In the data rows, 500 means zero.
Some points, one per row:
np.array([576., 421., 539., 571., 426., 544., 269., 564., 331., 507., 561., 545., 503., 460., 463., 578.])
np.array([573., 412., 484., 625., 218., 483., 268., 608., 291., 528., 662., 656., 399., 326., 504., 461.])
np.array([567., 443., 522., 798., 233., 652., 561., 624., 412., 514., 563., 336., 284., 306., 629., 431.])
np.array([597., 343., 250., 619., 388., 392., 361., 504., 346., 493., 473., 581., 703., 343., 741., 486.])
np.array([333., 632., 535., 268., 727., 384., 653., 130., 615., 474., 576., 401., 360., 661., 455., 512.])
np.array([723., 516., 583., 636., 470., 448., 482., 631., 779., 594., 244., 267., 485., 236., 593., 486.])
np.array([579., 640., 396., 425., 626., 478., 637., 576., 796., 324., 399., 564., 510., 634., 311., 643.])
np.array([476., 374., 436., 269., 668., 414., 514., 485., 363., 461., 642., 588., 414., 484., 451., 601.])
np.array([418., 457., 407., 619., 349., 480., 279., 549., 328., 397., 385., 458., 396., 337., 488., 367.])
np.array([401., 281., 421., 561., 354., 434., 102., 579., 348., 450., 377., 559., 749., 361., 595., 414.])
np.array([405., 566., 403., 347., 481., 466., 552., 327., 515., 642., 604., 601., 694., 708., 458., 549.])
Then 16 other points, each followed by its number:
np.array([512., 641., 333., 544., 308., 477., 435., 417., 331., 665., 525., 468., 621., 531., 501., 620.]) 0
np.array([317., 628., 528., 428., 536., 575., 456., 280., 325., 585., 394., 629., 536., 835., 371., 378.]) 1
np.array([435., 519., 576., 463., 529., 530., 443., 525., 574., 500., 498., 555., 718., 545., 628., 436.]) 2
np.array([445., 534., 474., 545., 212., 554., 430., 763., 322., 621., 424., 558., 340., 434., 443., 734.]) 3
np.array([603., 474., 491., 440., 567., 462., 643., 534., 837., 344., 721., 577., 381., 410., 427., 517.]) 4
np.array([613., 484., 572., 370., 479., 441., 462., 580., 705., 618., 504., 584., 533., 468., 473., 513.]) 5
np.array([465., 447., 354., 588., 382., 381., 253., 652., 367., 473., 421., 536., 797., 403., 731., 579.]) 6
np.array([505., 452., 587., 456., 804., 578., 410., 497., 483., 595., 581., 442., 564., 697., 577., 362.]) 7
np.array([584., 519., 397., 444., 619., 552., 600., 380., 668., 594., 618., 560., 539., 738., 360., 474.]) 8
np.array([661., 441., 461., 393., 641., 495., 595., 354., 802., 212., 550., 424., 341., 519., 503., 654.]) 9
np.array([561., 645., 471., 418., 342., 557., 354., 571., 493., 578., 399., 527., 517., 498., 514., 477.]) 10
np.array([306., 524., 515., 406., 509., 360., 468., 410., 579., 448., 489., 554., 557., 688., 491., 322.]) 11
np.array([362., 596., 485., 512., 280., 605., 318., 533., 299., 470., 396., 694., 484., 429., 514., 496.]) 12
np.array([489., 652., 347., 352., 539., 485., 508., 201., 525., 601., 447., 398., 682., 814., 413., 554.]) 13
np.array([759., 607., 584., 407., 593., 511., 401., 544., 608., 472., 232., 433., 352., 375., 563., 564.]) 14
np.array([366., 535., 673., 414., 689., 432., 525., 378., 370., 705., 655., 491., 594., 666., 480., 217.]) 15
Which of these numbered points is nearest to each point below, looking only along the 7 directions in which the first points spread most? Its number follows each.
np.array([563., 698., 396., 426., 595., 530., 583., 339., 649., 610., 466., 601., 367., 470., 299., 424.]) > 8
np.array([659., 302., 679., 514., 593., 524., 561., 520., 734., 675., 519., 500., 550., 403., 397., 416.]) > 5
np.array([444., 519., 589., 447., 525., 493., 370., 309., 346., 612., 611., 563., 590., 567., 417., 379.]) > 15
np.array([463., 345., 403., 640., 188., 675., 362., 683., 425., 474., 596., 611., 271., 441., 732., 597.]) > 3
np.array([246., 496., 668., 585., 632., 894., 518., 566., 458., 635., 385., 524., 615., 474., 433., 575.]) > 10
np.array([525., 465., 519., 559., 569., 634., 622., 457., 550., 537., 461., 337., 425., 604., 129., 451.]) > 4
np.array([672., 439., 485., 420., 379., 313., 427., 663., 746., 384., 363., 396., 500., 463., 518., 437.]) > 14
np.array([371., 453., 394., 455., 548., 238., 542., 214., 517., 477., 337., 357., 689., 702., 255., 468.]) > 11
np.array([438., 565., 510., 474., 780., 465., 510., 390., 441., 625., 780., 511., 581., 747., 453., 409.]) > 15
np.array([577., 490., 502., 437., 702., 550., 497., 389., 584., 352., 545., 455., 528., 417., 664., 360.]) > 7
